In the rows, 128 means zero.
Each run below is a few steps of one of 8 hidden systems, one row a step.
k_177, run 1 (11 x 22):
[[131  82 168 139 102 166 156 122 159 145 106 190 105 128  69 102 140 161
  138  94 119 136]
 [169 133 159 101 132 152 134 132 143 141 123 155 142 119  54  71 160 124
  152 165 135  79]
 [148 134 140 128 190 114 169 145  87 171 133  88 113 121  81  99 167  83
  121 161 129 115]
 [124  90 138 119 162  93 108 123 133 192  97  71 129 122  93 157 112  76
   82 135 117 145]
 [ 90 130 105  81 108  97  60  96 100 133  88 106 161 152 125 153 119  97
   95 164 118 125]
 [ 53 151 116 133 105 109 117  88  38 115 133 128 138 145 144 163 132 132
  147 120 113 148]
 [ 90 135 160 165 100 129 124  85 122 161 163 160 147 116 138 170  77 173
  160 108  97 147]
 [149 168 143 134 113 156 130  91 160 157 162 173 139 147 173 117 103 170
  142 159 103  77]
 [152 137 135 144 153 159 199 125 134 132 151 133  97 177 181 115 159 131
  123 113  90  75]
 [162  67 136 129 129 141 178 142 183 131 125 136 114 167 105 139 151 120
   88  92  77 132]
 [166  84 101  96 108 150 105 108 147 106 116 158 133 156  58  99 183 117
   90 140 127 128]]
k_468, run 2, 11 rows:
[[ 95 110 157 198 146 157 142 105  76 144 110 148 115 143 102  85 148 130
  121 161  74 114]
 [134 107 167 171 141 142 122 100 131 202 107 144 118 122  90  96 106 128
  102 167  82  87]
 [132 151 138 104 149 122 143 101 106 204 102 131 109 155 121 101 130 112
   97 189 100  73]
 [119 132 140 133 159 112 185 119  84 177 111 100  90 162 128 141 147  97
   99 132  70  94]
 [123  88 135 121 113 108 152  98 123 170 116 124 127 167  92 167 131 110
   82 118  46 110]
 [108 121 122 105 110 131 123  57  85 154 140 152 152 184  95 146 161 121
  108 153  73 115]
 [102 115 150 179 157 153 139  73  82 155 172 125 155 166 128 131 156 120
  131 145  74 115]
 [121  81 148 176 154 157 125  91 151 186 149 137 156 161 148 114 121 122
   87 161  81 116]
 [106 108 134 123 145 168 129  93 131 178  97 152 120 191 164  86 148 121
   85 169 111  97]
 [104 113 165 150 152 160 175 129 106 141  81 134 100 178 133  91 162 115
  116 136  74  91]
 [141 102 156 153 125 135 156 125 137 150  91 152 109 153  70 109 134 131
   97 154  44 110]]
k_468, run 3, 11 rows:
[[131  69 124 129 116 132 196 161 124 102 143 129 141 154 130 113 164 110
  109  96  86  71]
 [130  75  96 132  95 132 157 120 118 127 146 192 131 145  69 100 160 150
   90 142 103 156]
 [112 105 153 130 141 161 126  81  87 170 146 153 135 125  57  90 176 121
  151 133 161 135]
 [110 114 176 142 185 123 150 152 124 183 146 104 182 117 105  96 125 103
  145 179 123 137]
 [106 124 124 128 173 109 129 134 138 199  89 117 108 147 144 123 104 115
   77 179 125 189]
 [ 82 133 166 100 136 132 110 103 114 162  41 101  94 163 140 154 126 102
  120 103 120 125]
 [ 99 155 165 122 109 111 131 136 115  95  81 118 150 159 120 162 111 127
  146 138  36 105]
 [153 168 111 170 109 126 102  73 114 116 138 153 100 143 111 162 111 160
  115 152  53 137]
 [171 140 137 151 131 159  88  51 125 148 166 112 122 133 135 143 138 118
  130 117 115  54]
 [153 114 101 134 144 129 150 137 133 126 180 108 166 150 181 105 139 105
   99 159 101  51]
 [126  74  72 154 126 136 171 129 115 137 144 153  92 157 165 100 155 129
   60 120 125 127]]
k_261, run 4, 11 rows:
[[145 176 127 103 118 129  75 103 133 114 110 104  86  99 140 167 114 132
  161  80 189 137]
 [129 159 144 118 128  94 125 141 115  92 167  72 183 115 144 182 113 106
  172 108 101  91]
 [125 145  78 160 126 110 132 136 128  98 196 139 143 123 180 156 104 160
  124 132 133 197]
 [135 111 119 131 116 164  77 129 176  89 127 120 127 112 189 121 119 135
  137  84 199 118]
 [121 125 137 108 109 121 151 186 134  62 147 123 197 121 151 106 131 124
  166 133 119  74]
 [129 142 106 148 126 126 184 182 131  92 157 176 114 111 136  97 129 176
  146 135 151 189]
 [171 138 156 112 135 150 110 155 184 126 110 126 103  80 110 102 120 134
  162  98 204 123]
 [157 171 134  81 146  85 145 182 117 102 141  89 168 101  93 123 134  98
  162 162 130 100]
 [129 150  89 132 152  85 154 167 103 113 141 111  98 107 119 154 126 131
  123 124 154 224]
 [130 118 135 108 111 113  58 125 160 123 103  91 128  81 117 168  93 114
  137  82 185 150]
 [ 97 168 115  94  99  84  99 139  82  85 143 101 189 111 139 155 110 118
  162 150 124 101]]
k_147, run 5, 11 rows:
[[123 145  93  72 122 111 121  80 121 184 140 144 143 184 147 147 131 123
   85 176 110 131]
 [ 74  99 146 151 141 147 152  82  78 145 122 113 118 184 154 158 159 111
  118  89  86 128]
 [124  81 158 129  82 133 122 100 158 134 140 155 178 143  81 159 115 141
  127 110  60 111]
 [134 143 112 127 116 165 122  72 125 143 157 192 144 177 133  95 153 161
  114 185 105 121]
 [128  99 170 194 170 184 142 103 117 135 124 116 112 159 136  97 166 109
  125 121  89  86]
 [181  82 141 126 127 129 134 146 192 139 118 133 146 139  73 118 125 114
   88 150  70 103]
 [146 124  77 106 135 135 139 100 108 156 114 163  87 170 108  89 172 127
   69 177 130 139]
 [102  84 145 152 145 126 155 114  62 158 108 100 100 127  81 116 167  89
  112 104 110  93]
 [130  93 129 117 110  82 145 133 124 177 152 137 175 110  59 136 105 121
  102 163  84 123]
 [ 97 128 103 133 146 128 122  71  94 210 151 152 125 155 148 117 127 135
   90 178 138 153]
 [ 83  93 179 143 147 139 129  92 113 183 107  88 139 154 150 151 123  91
  120 101  93  82]]
k_950, run 6, 11 rows:
[[102  77 121 129 111 172 163 154 143  75 131 169 142 162 162  89 170 143
  130  93 148 134]
 [122  81 168 133 120 162 168 166 165 111 119 177 144 122  86  83 149 152
  158 104 140 151]
 [157 142 152 100 138 137 146 174 165 130 114 165 141 109  67  72 137 145
  155 170 156 151]
 [164 166 129 109 180 108 146 178 130 141 104 108  97 103  84  97 139 111
  134 167 161 168]
 [150 148 132 111 166  74 119 161 139 151  98  67 110 103  93 166 102  92
  112 139 124 173]
 [118 160  99  87 107  65  79 127 111 124  96  85 125 114 125 190  91 108
  109 134 124 152]
 [ 91 160 106 131  96  92  88  99  62 102 123  95 112 103 151 183 105 123
  143  95 135 115]
 [ 97 142 142 178 103 126 102  92  96 117 167 116 150 105 174 167  88 146
  162  99 108  91]
 [120 147 129 164 115 163 114  96 145 121 172 153 148 142 216 124 103 164
  144 132 125  91]
 [138 118 134 148 145 186 162 126 166 110 152 146 117 169 211 105 151 142
  134  98 138  98]
 [153  84 146 122 130 164 187 160 195 102 140 156 139 170 140 115 157 138
  127  93 105 129]]
k_147, run 7 (11 x 22):
[[171 153 124 146 113 116 136 160 116  74 137 116  88  63  96 128 127 137
  167  84 154 101]
 [180 162  84 130 132  95 120 164 124  97 183 112 132  64 118 120 117 131
  141 144 178 131]
 [129 130  91 144 164 113 104 155 113 115 153  79 123  87 172 121 125 103
  124 123 208 156]
 [ 99 101 122  99 128  99  98 180 145 105 107  77 159  94 159 144 104  97
  132  98 189 140]
 [ 79 141 113  69  99 101 129 175 135 102 104 144 153 121 163 133 105 145
  147 122 179 174]
 [ 74 163 158 122 112 137 138 143 111 115 108 150 111 109 160 131 110 164
  192  90 178 162]
 [135 185 184 126 119 131 125 147 157 113 128 130 133  90 131 148  86 159
  208 104 142 119]
 [181 213 132 125 151 133 117 139 170  98 148 123 113 120 162 148 106 155
  168 142 140 152]
 [172 169 117 146 156 141  95 131 148  67 119  82  79 124 160 157 135 119
  142  91 150 148]
 [163 135  94 112 104 109  91 164 139  32 115  93 127 104 116 153 134 112
  134  98 141 126]
 [122 135  66 131  99 109 109 166  94  41 140 140 131  94 132 108 139 142
  133 133 171 158]]
k_177, run 8, 11 rows:
[[ 99 108 143 154 116 135  83  82  64 134  88 126 121 120  55 112 150 108
  122 142 105 108]
 [ 90 124 151 164 118 101 116 110  61 162 128 125 153  97  77 121 105 123
  135 168  82  96]
 [103 143 129 141 120  96 134  94  83 214 132 141 119 115 128 128  84 136
  105 173  97  91]
 [ 99 130 137 100 106 112 150  88 105 200 125 128 124 152 168 149 105 123
  108 121 101  53]
 [104 118 127  79  98 113 182 106 121 158 149 148 157 185 146 167 136 129
  117 113  74  98]
 [130 113 118  94 108 146 162  69 132 162 174 174 137 187 112 157 166 145
  119 108 105 148]
 [142  95 151 131 136 182 123  61 141 148 182 150 163 171 105 127 180 123
  140 110 123 120]
 [132  94 152 169 172 174 131 104 136 137 169 133 176 168 113  95 172 114
  122 166  94 134]
 [114  86 144 183 174 167 119 106 128 160 102 134 116 166 119  85 151 114
   87 169  95 149]
 [ 93  87 165 155 130 155  99 110 114 140  47 130 116 152 101  96 137 109
  101 146  87 104]
 [ 89 130 153 130 106 114 131 125  73 128  68 148 125 136  67 108 131 125
  126 165  67 105]]
k_482, run 9 (11 x 22):
[[ 76 125 117 122  87 141 110 109  77 134 101 193 135 125 110  68 135 156
  127 174 145 116]
 [ 95 137 182 165 150 143 178 123  85 194 131 145 109 110 123  89 121 140
  162 134 126  93]
 [166 139 164 130 159 125 156 127 189 213 155 135 142 132 125 131  90 138
  121 162  99 124]
 [182 162 108  68 152 137 131 100 164 166 110 126  84 180 131 139 155 115
   91 142 134 136]
 [132 119 125  93 140 108 147 114  95 119 112  74 110 162  97 181 174  79
  115  82  97 122]
 [118 103 104 140  98 102  90  96  99  94 159 120 175 130  75 178 131 120
  114 131  77 160]
 [104 121 106 174 114 165  57  60  84 109 143 154 131 126 128 104 145 143
  127 147 151 136]
 [ 82 104 171 190 159 166 119 121 105 141 125 108 148 128 180  90 126 114
  141 134 126  80]
 [113 101 139 153 137 129 152 158 175 161 113 146 147 153 179 102  86 141
   87 173  81 123]
 [134 113 118  82 105 138 158 127 156 168  69 178  73 161 123  99 136 143
   82 131 131 114]
 [141 129 152  81 115 110 186 132  98 151 114 129 113 131  56 133 162 108
  143 106  99  72]]
k_193, run 10:
[[133 175  83 146 146 115 117  87  59 162 139 136  72 122 124 115 138 134
  107 174 147 145]
 [129 107 164 140 159 117 119 106 122 191 127  59 119 103 134 160 112  81
  125  87 138  84]
 [115 119 112  90 113  86 120 138 153 149 134 121 190 156 151 159  92 119
   89 176  80 125]
 [ 74 121  89 130 100 142 116  74  94 132 120 162  94 166 181 147 137 151
  101 102 145 166]
 [105  92 186 135  97 155 130 106 139 122 134 128 155 124 121 153 127 130
  176  52 117  81]
 [146 152 131 133 105 141 142 132 155 106 167 186 178 146 128 104 118 169
  144 185  80 116]
 [149 138 119 171 160 189 135  97 127 133 135 155  64 148 160  82 166 147
  123 124 162 137]
 [161  83 176 128 165 149 150 162 171 127 109  85 139 134  98 112 157  81
  131 100 115  90]
 [143 118  88 110 128 100 140 161 130 105 115 150 144 152  80 108 147 124
   80 193  87 173]
 [107 110 105 148 126 130 105  90  61 140  99 129  66 108  84 118 159 120
  111 106 171 159]
 [114 116 174 126 126  96 119 135  98 156 127  87 169  81  75 138 107  94
  154 128 111  68]]
k_639, run 11 (11 x 22):
[[164 174 150 164 148 159 125 149 124  70  91 117  78 118 136  90 144 130
  158 129 122  78]
 [183 135 118 171 137 112 139 187 153  87  96 119  91  99 105  99 108 132
  102 159  89 116]
 [173 105  62 119  99 101  99 148 133 105 104 128  93  96 101 106 127 119
   66 142 148 106]
 [120  88  92 105 102  84 146 164  84 117 126  94 120  85 112 123 139  92
  105  93 161  79]
 [ 97  92 105 120 117  66 164 175 112 159 167 113 164  81 130 144  91 120
  116 120 150 147]
 [ 96 112 105  87 114 110 114 112 140 185 159 137 154 116 167 150  99 136
  119 113 201 168]
 [ 82 151 160  74 132 135 138 122 134 149 129 114 149 148 189 161 124 124
  174  85 174 131]
 [111 185 170 111 145 129 159 143 154 121 131 137 144 157 159 166 110 158
  181 122 107 187]
 [164 185 141 118 131 161  95  91 170 101 119 156 103 152 116 154 133 164
  160 126 128 187]
 [175 178 156 133 139 161  92 115 132  58 111 109 109 130  98 130 162 123
  177 114 120 101]
 [171 156 124 190 154 126 119 169 115  53 133 104 119 101 101 105 134 125
  140 161  91 128]]
k_950, run 12:
[[124 177 122 112 100 124 110 107 108  81  89 120  68 133 137 182 128 143
  154  70 136 147]
 [155 153 155 159 103 126 108 113 121  73 158 109 141  97 103 173 115 137
  178  86  90  92]
 [165 158  89 174 111 136  93 118 143  78 190 151 148 108 162 122 103 164
  131 160 120 125]
 [153 101 105 174 152 165 109 136 161 104 152 111 106 114 197 102 133 125
  113 102 187 120]
 [124  68 140 126 130 131 155 193 183  99 130 106 173 131 169 118 121 108
  117  97 127 104]
 [ 99 106 105  90  84 115 169 185 155  97 112 184 141 132 143 109 115 164
  122 119 147 167]
 [125 135 155  97 113 135 154 151 130 134 114 156 101  88  85 111 137 149
  180  80 197 150]
 [158 173 169 103 153 105 151 165 137 137 160 113 169  90  78 128 120 124
  190 152 136 132]
 [152 193 103 121 173 101 121 144 136 135 151 114 122 124 143 144 110 135
  130 179 147 205]
 [137 145 130 117 167 122  84 120 148 125 102  57 101 132 156 183 123  93
  126  90 160 171]
 [106 136 128 107 103  98  95 142 125  59 107  82 169 144 146 190 113 106
  139 105  85 123]]
k_639, run 13 (11 x 22):
[[105 116 162  94 164 136 109 159 144  86  95  81 181 161 119 136 159  85
  150 127 127 157]
 [ 76 135 125 146 126 124  97 141  97  72  97 143 151 142 105 127 135 140
  142 158 113 216]
 [ 98 126 153 169 107 151  63  88 100 118  86 146  97  91  88 126 116 148
  153 106 150 153]
 [118 169 170 161 114 124  93 123 100 130 108 118 128  78 126 113  82 138
  167 149 117  53]
 [147 182 104 175 142 106 140 135 110 151 130 125  78 107 178 115  84 148
  104 174 108 102]
 [178 119 101 131 122 121 129 120 170 152 108 108  61 133 167 153 104 120
   70  95 118  93]
 [155 113  95  73  86  94 158 152 148  93 137 117 145 148 140 162 134 114
  102  99  92  70]
 [138 105  75 112 105 102 189 144 106 103 198 152 138 133 110 146 162 141
  119 103 131 165]
 [142  75 135 121 132 147 131 118 156 149 191 133 162 106  93 131 151 125
  148  81 188 160]
 [103 124 156  99 153 150 114 144 143 126 157 120 211 130 151  94 142 114
  171 156 181 126]
 [ 77 147 146 142 178 153 138 155 120 127 100 134 125 154 176  91 138 134
  144 157 161 197]]
k_482, run 14, 11 rows:
[[122 108 103 110 111 121 129 124  92  57 173 108 189 156 115 150 177 102
  138 113  99 109]
 [ 95  90  94 186 123 143 120 115  89  87 174 159 153 131 126 110 152 148
  120 138 129 192]
 [ 89  71 163 169 140 184  99 119 138 142 122 148 152 114 133  68 139 130
  142 123 180 135]
 [103 132 174 128 165 144 144 178 147 142  89 128 161 140 147  68 118 120
  141 189 119 112]
 [128 141 137 125 149 109 174 167 146 173  69 146  72 135 118 114 103 140
   96 156 106 172]
 [160 130 153  78 109 108 126 117 151 178  76 125  85 109  56 151 115 119
  122 101 130 108]
 [172 194 119  90 122  89 116 107  93 122 142 101 129 117  75 163 133 110
  145 153  98  89]
 [150 158  84 173 142 106 110  81  81 128 185  96  98 113 139 176 126 125
  116 118 122 150]
 [122  87 114 148 123 145  67  79 144 133 164  94 159 126 177 159 120 107
  112  89 157 108]
 [ 81 117 104 116 114 142 109 129 121  83 128 128 181 177 212 114 138 119
  115 151 122 100]
 [ 58  87 123 153 105 141 179 145 103 115 108 176 116 159 169 108 131 156
  113 108 109 152]]
k_261, run 15, 11 rows:
[[140 170 138  94 121 105  69 131 167 131  88 136 149 121  92 140  88 139
  129 187 122 171]
 [120 203 119 122 137 116  93 122  82  76  73  96  80 139 142 149 134 119
  145 137 118 133]
 [128 131 154 185 123 106 125 139 129  98 120  88 111 105 131 191  84 129
  140  83  67 130]
 [164 142  83 159  84 109  79 100 143 115 171 145 137  96 143 150  78 161
  106 148 111 108]
 [135 140  82 143 118 140 123 114  90  92 154 113  97 124 198 114 147 123
  120 103 162  62]
 [123  68 131 150 119 124 194 169 142 122 177 120 153 116 162 129 126 124
  125  73 121  89]
 [145 100  92  94  96 131 150 140 167 145 180 193 159 120 124  93 130 161
  113 145 171 142]
 [126 138 132  70 140 162 148 136 120 126 118 140 115 141 127  82 187 118
  160 112 208 117]
 [117 118 187 105 165 119 183 176 138 140 130 107 166 128  81 130 147 107
  171 116 122 160]
 [139 156 126 109 150 112 102 131 151 150 126 145 144 123  80 132 115 141
  130 183 145 226]
 [120 171 140 111 158 133  59 116 114 105  63  79 104 129 126 138 137  98
  143 134 163 150]]
k_193, run 16:
[[145 216 126  64 139 110 128 125 123 129 115 118  93 129 134 157 130 136
  166 124 172 158]
 [153 185 147 105 161 106 126 130 141 119 150  73 127 122 132 199 121 114
  172  93 137 169]
 [150 156 113 122 139 111  71 127 172  91 158  97 167 124 144 183 101 128
  139 134 137 193]
 [106 137 103 140 133 137  63 129 126  59 136  98 153 125 184 145 125 122
  143 116 174 171]
 [ 98 114 133 170 121 126 115 181 129  47 131 100 158  95 176 134 106 130
  160  94 140 136]
 [131 130 110 156  94 119 123 194 158  62 120 154 132  83 158 101  84 167
  137 131 145 132]
 [146 157 108 116 109 132 140 179 135  82 102 146  81  93 160  84 125 150
  146 114 189  99]
 [171 163 127  90 133 102 192 198 140 103 129 112  96  96 123 121 133 126
  156 102 153 104]
 [187 164  93  77 134  87 162 169 157 133 151 130 103 102  98 143 125 135
  128 129 164 173]
 [147 157 104  66 146 106 110 129 127 138 144 100 119 108 110 150 146 108
  145 113 211 177]
 [105 150 139  96 157  93 122 152 112 123 156  78 176 108 125 170 123 103
  171 118 164 183]]

Which system made each run below?
run 17:
[[137 100  79  96 141  99 127 189 145  75 126  95 153 130 131 128 150  95
   96 133 159 178]
 [ 83  93  99 132 109 121  87 139  94  77  93 121 118 110 108 132 145 120
  120  95 177 190]]

k_468
run 18:
[[137 129 158  76 118 116 155  98 126 159 160 110 170 157 104 175 141 105
  149 106  87  72]
 [127 137  97 130 144 134 151  79 111 148 194 155 139 175 131 155 159 144
  117 142 110 198]]

k_261
run 19:
[[121 119 127 117 109 166  90 122 120  64 106 158 166 154 103  71 172 128
  137 171 121  96]
 [132 132 127 214 160 146 133 145  79 102 135 136 105  97 105  67 145 136
  134 170 118 128]]

k_468
run 20:
[[149 127 161 106  77 121 136 104 136 144 115 145 129 121  77 151 113 136
  141 106  73  46]
 [168 174  93 115 115 129 144  78 107 145 178 167 122 159 125 125 145 150
  116 175  92  90]]

k_193
run 21:
[[139 109 107 153 138 100  92 158 153  94 122 110 140 107  90 154 108 126
  105 138 118 223]
 [110 137 118 112 114 135  26  85 117 116  93 112 130 108 118 138 122 117
  134 126 188 149]]

k_468
run 22:
[[121 146 154 111  92 135 152 170 156  92  61 152  85 122 152 117 105 158
  152  90 127  93]
 [171 185 124 113 102 118 185 158 134 105 136 172  76 103 116 119 120 174
  164 111 132 112]]

k_147
run 23 (2 x 22):
[[170 144 119 121 145 132 138  71 145 188 144 109  69 155 153 178 127 122
   99  92 122 116]
 [163 128 139  94 128 121 141 119 163 111 157  92 166 173 143 183 139 102
  126 105  67  83]]

k_639
run 24 (2 x 22):
[[147 160 163  93 147 114 151  92 125 203 125 137 115 144  56 155 132 128
  136 148  95 150]
 [163 178 112  92 149 117  99  69 102 156 132 112 114 160  84 155 157 106
  115 170 109 140]]

k_950
run 25 (2 x 22):
[[104 115 149  81 105 109 157 103 142 179 155 155 178 162  99 176 119 138
  133 120  88 155]
 [117 164 123 101 132 165  98  53 124 150 139 165 124 180 136 139 154 152
  140 143 149 177]]

k_261
run 26:
[[189 181 137 147 163 105 152 151 131 124 182 108 147 101  99 128 119 128
  153 176  93 113]
 [174 144  76 145 164 114 107 123 158 144 154 109 101 130 162 146 111 128
   79 156 146 188]]

k_950
run 27, 2 rows:
[[109 125 157 163 163 162  93 147 156  87 125 108 188 153 180 100 125 117
  141 170 112 131]
 [100 110 124 162 142 144 136 167 150 110  60 146  90 153 171  93 116 141
   90 144 111 168]]

k_482
run 28, 2 rows:
[[106 140 105 161 146 110  93 132 116 103 166 115 154 109 138 157 108 138
  138 139 151 229]
 [105 123 146 150 117 162  48  96 146 103 112 115 130 109 165 145 109 136
  156  82 181 141]]

k_639
run 29:
[[126 142 128 130 105 101 130 128 145 159 110 160  84  97  94 164  83 167
  127 109 134 208]
 [129 196 134  99 109 122  83  71  88 152 121 121 101 108 131 151 112 136
  163 123 160  85]]

k_147
run 30:
[[112 130 131 105  60 130 114 156 127  57  95 158 141 107 131 109 118 150
  158 106 133  69]
 [131 172 140 149 106 121 193 158  93 103 162 167 112  92 119 108 121 173
  184 121 121 109]]

k_261
run 31:
[[151 140  79 105 140 110 125 164 132 149 119 131 114 110 152  67 121 120
   85 193 176 105]
 [105 115 116 123 140 109 175 164  81 142  87 102  59 107 142 112 144 104
  115  84 169 113]]

k_468
run 32:
[[147  98 114 121 159 111 146 155 155 114 191  86 201 151 149 150 141  92
  112 139 103 133]
 [108  67  96 120 129 153  98 110 164 128 126 147 141 168 144 127 150 126
   82 117 161 204]]

k_147
run 33:
[[ 92 180 137 106 178 101 139 169  97 117  81  88 122 150 155 129 131 102
  137 166 127 169]
 [114 137 130 137 130 108  90 122 138 123  67 112  88 134 107 180 102 129
  110 115 105 212]]

k_639
run 34:
[[125 156  88 103 135  94 215 136  78 168 168 143  95 144 152 128 144 137
  112 136 127 123]
 [166  93 141 107 150 124 156 114 184 195 156 111 117 139 105 171 128 113
  108  82 134 162]]

k_639
run 35 (2 x 22):
[[111 118 124 103 127 161  81 129 141  90 152 131 190 126 161  94 151 122
  161 135 203 122]
 [102 126 123 177 156 140 144 194 128  80 133 130 135 108 181  80 121 141
  144 142 164 166]]

k_468
run 36:
[[ 95 149 125 148 176 150 101 143 114 111  96 110 101 131 173 101 139 122
  138 138 192 193]
 [ 93 138 183 153 139 136  94 164 154  96  62 101 123 110 149 139  89 131
  164 104 135 161]]

k_177
run 37 (2 x 22):
[[177 138 168  83 103 147 151 146 191 103 122 156 150 143  83 127 139 144
  162 115  97  93]
 [192 176  94 115 154 129 143 132 125  93 164 141 117 145  82 114 177 134
  130 173 119 167]]

k_468
run 38:
[[101  51  93 198 126 139 114 134 111 126 142 146 129 107 136  83 127 132
   79 141 144 148]
 [ 80  59 139 131  94 145 116 130 134 164  95 149 141 109 149  84 109 127
  106 110 164  75]]

k_639
